In the data rows, 128 means zero.
Some points:
[141 134 161 112 113 103 151 120 163 148 119 115  98 134 127  67 194  68
 143 118 103 181  78 157 146 151 170 132 128 167 163 168]
[ 78 121 108 141 168 110 140 114 158 151 170 141 115 153 131 164 130  92
 111 182 130  98 189 153 155 162  97 142 127 172 144  93]
[194 151 107  60 116 136 102 153 138 118 104 175 144 119  93  91 117 182
  84 171 142 196 160 105 138 150 111  90 172 123 125 134]
[ 73 134 122 100 137 117 152 126 107 137 138  97 102 148 116 122 180 175
 136  83 176 189 195 144 141 119 146 149 146 138 162  99]
[153 131 161 186 159  91  96  76 165  93 148  93  75 144 186 132 146 113
 142 126 153 133 172  97  88  64 112  64  75 115 161  52]
[ 87 122 176 115 117  88 119 132 166 155 127  73 110 119 138  83 128  81
 163 162 153 127 152 143 117 204 124 174 142 148 150 100]
[125 149  82 130 101 100 137 112  78 152 163 159 144 163 132  79 114  86
 158 112 175  91 102 171 125 119 124 117 123 153 122 102]
[175 111 160 121  85  82 140 115 131 157 113 141 113 174 126 121 163 100
 117 177 190 122 154 128  90  96 145 151 109 131 161 124]
[138 159 151  96 112 157 134 147  84 120  83 122 143 136 152 152 177 156
 137 124 123 118 111 122 133 127 141 130  99 123 111 172]
[176  91  97 116 142  88 133  82  73 125  94  78 183 126  99 168 138 110
 115  97 124 145  72 184 132 107 161 142 157 130 114  59]
[ 77 151 134 176  96 142 149 104 123 114 107 130 133 144  86 185 112 114
  86 168 147 144  87  95 170 128  98  88 176  98 128 167]
[128 129 130 172 110 159 166  95  80 123  99 121 179 134 125 119  99 180
  93 164 118  98 178  92 127 119 120 169  79 141 105 142]
[121 127 173 182 150 112 146 127  92 145 171 116 147 165 186  80 161 179
 103 138 143 139 162 162  80 179 142 107 161 127 149 162]
[ 89 129 131  79 112 168  72 102 144 132 127 138 145 122  75 131 163 154
  86 112 132 149 134 138 143 126 105 116  90 106 115  96]
[ 75 153 142 145  74 161 133  96 188  93 111 133 112 117 141  82 111 116
 122  86 159 157 128 139 146 132 127 147 164  97 115 177]
[122  81  69 179 147 137 142 130 140 121 179 131  71  84 126  83 157 180
 193 177 142 157  88 105  75 115  77   1 158 172 151 127]
[126 147 128 128 105 157 137 140 183 111 104 123 163 122 120 168 130 179
 125 177 134 122 134 122 188 104 103 125  93 103 129 134]
[153  32 104  71 116 156 148  68 169 163 132 133  74  60 179  84  90  97
 112 154 114 107 136 116 134  97 115 132  84 149 188 147]
[145  90  68 104 186  99 118 116 164 155 136 112 106 141 126 115  97  93
  96  94 162  84 138 159 122 126 130 120 168 143 134 164]
[163 101 100 158 122 148 124  92 168 131  93 128 148 116 117 129 183 188
 135 128 117 149 159 147 101 135 102 167 178 109  92 133]
[133 127  82 121 100 181  84 136 125  52 122 112 208 129 183 178  69 132
  85 109 172 115 159 137 140 197 204 147 141 155 170  82]
[166 127  73 139 121 153 117 153 163 115 103 121 172 131 112  69  93  66
 118 144 126 101  96 132  94  98 113 122  78 108 122 157]
[ 90 166  73  93  92 134  96 141 160 128 119 130 133 103  95 151 154 176
  94  94 124  94 112 137  89 117 149 105  87 119 109 131]
[122  93  79 140 187 125 138 119 128 156 161 123 141 168 141 121 175 190
 159  92 154 125  78 128 125 133 125 162  98 154 160  89]
[154 139 150 155 148 135 115 122 166 121 122 150 151 156 119 169 130  89
  99 100  61 184 135 112  93 137 120 110  93 108 119 164]
[123 132 175 143 127 165  93  98 120 111 166  95 148 118  88 112 146 130
 160  81  83  89 120 144  89 138 141 111 141  97 117 169]
[103 120 175 110 171  95 141 125 144 135 144 114 118 152 115 111 113 147
 162  84 149 136 136 167 103  89 128 104 100 147 132 168]
[156 145 125 161 115 147  98  98  81 117 137 149 125 157 129 181 178 102
 164 137  89  86 157 121  88 163 112 143 161 118 114 165]
[173 133  93 140  57 100 117 154 183 168 165 121 141 172 156 175 177  99
  81 104 138 120  76 135  91 155 132 108 119 158 122 147]
[149 136 140  78 132  93 127 113 163 152 111  91 155 178 255  94 138 147
 136  93  46 108 151  96 194  66 110  58 185 110 122  49]
[ 75 169  71 121 110 133  76 118  96 134 144 127 157  98 133  74  87  93
 155 157 111 169 183 110 150  80 182 118  82  89 114 148]
[ 83 132  83 144 175 112 147 142 133 147 155 101 105 119 154 135 137 114
  77 139 134 167 190 170 172 150 127 125 155 169 114 138]
[132 129 134 109  57 105 134 190 126 130 159 103 102 137 118  93 154 128
 143 113 101  64 116 171 116  67 122 156 171 162 158  90]
[171 116 178 167 147 175  96 112  89 115 121 116 150 121 107  86 114 109
 134 126 116 127  85 136 201 113 129 134 159 122 109 114]
[134 166  91 109  71  85 182  83 189 119 164  99 151 158 119 162  68 115
 205 132 118 176 120 145 139 126 143 165 171 153 117 107]
[102 122 123  93 188  94 180 130 146 137 141 104 137 153 102 132 175 127
  91 135 145  93 109 142 193  84 149 131  84 140 169 175]
[136 109 146 116  67 106 152 105 153 141 156 130 127 169  64 113 118 149
 102  90 150 150 198 156 163 124  96 129 103 159 118 120]
[135  73 133 128  66 150 157 103 134 183 140 144  93  71 156 160 119  91
 178 112 109  87 154  79 144 128 121  79  78 178 187 118]
[ 94 139 155 145 158 158 121 117 142 126  89 135 133 138 109 150 104 154
 197 105 126 108 148 106 127  88 147 153 163 132 136  84]
[119 143 120  90 156  87 129  50  81 104 134  64 101 135 201 145 143 138
  75 150  93 101  83  87 115 119  87  65  87 137 115  61]
[148 140 173 136  99 143 110 156 138 107 113 123 144 109 142 167 135 153
 179  92 140 105 132 136 109 127 101 129 119 116 110 141]
[ 67 119 168  63 110 111 129 123 124 124 146 105  90 143 146 190 132 121
 106 181 163 123  87 149  96 111 114 151 146 141 145 165]
[159 127 131 161  90 131 117 107 139 109 113 130 165 120 115 111 158 105
 130 137 122  75 181  95 114 107 123 139 177  95 130 155]
[154 143 174  62 160 128 159 170  72 173 161 113 132 175 117 123 154 142
 161 194 141 137 185 173  86 145 123 122 112 131 132  93]
[184 141 123 147 156 109 131 110  83 159 187  84  98 115 115  98 162 161
  87 132 150  77 100 113 179 161 121 182 120 144 135 135]
[140 158 103 132 170 105 183 112 101 145 127 137 133 147 162 111 116  83
 171  81 198 101 120 169 126 160 119 123 119 137 129 133]
[ 95 124 103 161  85 150  95 133  66 143  85  93 125 135 104 132 155  85
 136  91  99 191 142  99 136 164 107 155 121 119 125 105]
[145  69 158 116  91 141 189  93  74 182 145 142 114   0 162 186 103 134
 132  99 103 145 115 143 132 149 114  64 168 167 206 161]
[ 98 132  97 172 161 151  96 123  78 119 108 145 154 109 130 160 186  72
 160 185 149 127 118 117  98 106 164 136 138 134 108 162]
[125  80  76  94 110 115 181 183  78  71 141 189  88 125 148 105 129 122
 157 100 127  85 156 103 168 176 160 161 126  60 108 123]
[ 81 136 173  99 151 150 141 109 101 123 108 164 141 144 117 153  72 152
 112 113  92  88  79 118  76 102  96 146 183 123 121 104]
[ 97  91 101 192 131  93 139 228 172  87 151 179 158  88 132 123 187 156
 131 175  88 150 102 127 191 119 128 149  95 107 103 122]
[130  60 146 120 108 136 204 162 154 120 138 173  40 127 101 170 120 146
  99 171 124  95 106  91 119 192 255  85 117  47  47  37]
[165 114  90 125  85 134 134 132 130 144 162  81  98 182 125 186  64  92
 131 168 131 174  87 166 170 157 102 149  91 124 144 136]
[ 93 130 168  99 149 141  89 117 156 112 104 141 152 123 142 146 103  98
 149 112 171 189  73  75 137 121 105 152 125 117 114 129]
[106  78 179  71 152  82 125 173 110  84 144 171 144  82 128 181 130 145
 174  87 142 133 125  95 149 181 171 110 117 104  80 128]
[ 92 153 112 159 154 147 121 138 150 115  87 126 114 124 134  90  66 151
 126 148  79  98 140 182  89 164  94  88  84 108 117  92]
[ 95 161  86 122 117 149 116 145 165 139 109 132 102 128 145 125 103 160
 126 166 143  67  97 100 134  82 134 123 177 129  94 152]
[110 158 104 145  93 135 118 156  79 114  92 108 156 112  93  78 154 172
 108 141 157  94 101 104 127 172  99 127 177 114 156  97]
[126 129 167 139 117 158 128 137 105  92  97 119 153 119 101 111 115  99
 110 160  99 125 181 139  84 127 120 105 105 155  97 133]
[136 140 151 106 171 158 119 163 190 135 105  93 137 115 111  99 117 134
 184 105 118 106 133  93  90 153 119 170  84 134 105 162]
[112 102 189 186  90  97 110 149  91 174 119 118 111 131 186  95  87 181
  97 174 213 163 109 175 146 140 132 138  84 150 121 157]
[189 122 132 149 168 110 128 131 123 153 160 103 112 161 120 175  66 158
 121  96 171 168 154 136 175 113 135 114 156 137 131 166]
[108 155 169 154 172 140 108 145 131 119 104 170 113 117  97 166 131  76
  69  67 138  65 194 123 154 114 102 108 130 126 116 124]
[ 72 137 134  53 153 153  91 118 154 123 114 164 168 121 134 120 174 133
 109 132  93 119  90 132  88 134 127 130 105 115 134 143]
[154 140  97 139 138 144  88 153  96 128 110 154 111  93 138 139 106 166
 107  90 109 144 142 126  87  59 123 198 156 135 105 131]
There is one direction along which these points spread out most. How far along it is each point below, from 0 to 99? 50 is the average, and the first point above lies past it. One standard deviation of the points above along it is 16.
[ 95 147 100 144 170 129  79 127 118 145 110 154 109 118 120 144  71 113
 168 177 107 116 145 122 175 127 112 163 125 105 128 115] 39
[190 170 159 150 129 122  90 104 135  99  96 154 117 102 122 151 115 164
  80 186  82 130 101 148 127 125 164 154 152 130 148 130] 36
[195 178 154 133 159 189 118 122 131 104 119 160 118 121 129 125 154 113
 174 104 144 136  93 129 199 138 127 130  92 130 114 120] 41
[ 72 109 159 112 130 114 119 150 111 155 161 118 137 180  99  96  75 124
 116 104 124 166  82 143 162  74 159 105 160 159 159 137] 62
[173 155 137  76  79 132 121 115  81 123 141 166 153 105 108 119 138 122
 154 169  79 132 138 108 125  98  95 151  99 123 102 149] 36
[138 150 154 169 181 109 121 160 167 137 114 122 175  91  89 135  93  75
 146 160 130 114 145 107  99 139 105 139 178 100 132 128] 36
[123 157  73 168 107 110 103  82 127 120  83 152 118 136  97 123 122 191
 186  83  97 133  91 121 118 170 131 128  87 116 142 168] 36
[177 144 118 160 173 107 197 164 101 140 144 113 122 135 136 166 121 116
  84  85 114 187 119 170  78  80 116 148  76 119 162 122] 64
[162  91  82  79 155 116 122 185  94  71 115 147  77 142 130 104 113 112
 157 149  94 143 152  89 151 163 158 102 180 110 113 186] 43
[146 150 139 159 157 182 145 136 164 133 115 135 123 105 126 127 172  72
  77  93 148 186 115  91  95 112 106 153 178 125  92  84] 37
[117 102 174 132 120  90 151 190 136  95 154 186 102 106 105  61  75 120
  68 101  97 161  92  61  89 167 174 139 110 111 107 100] 38
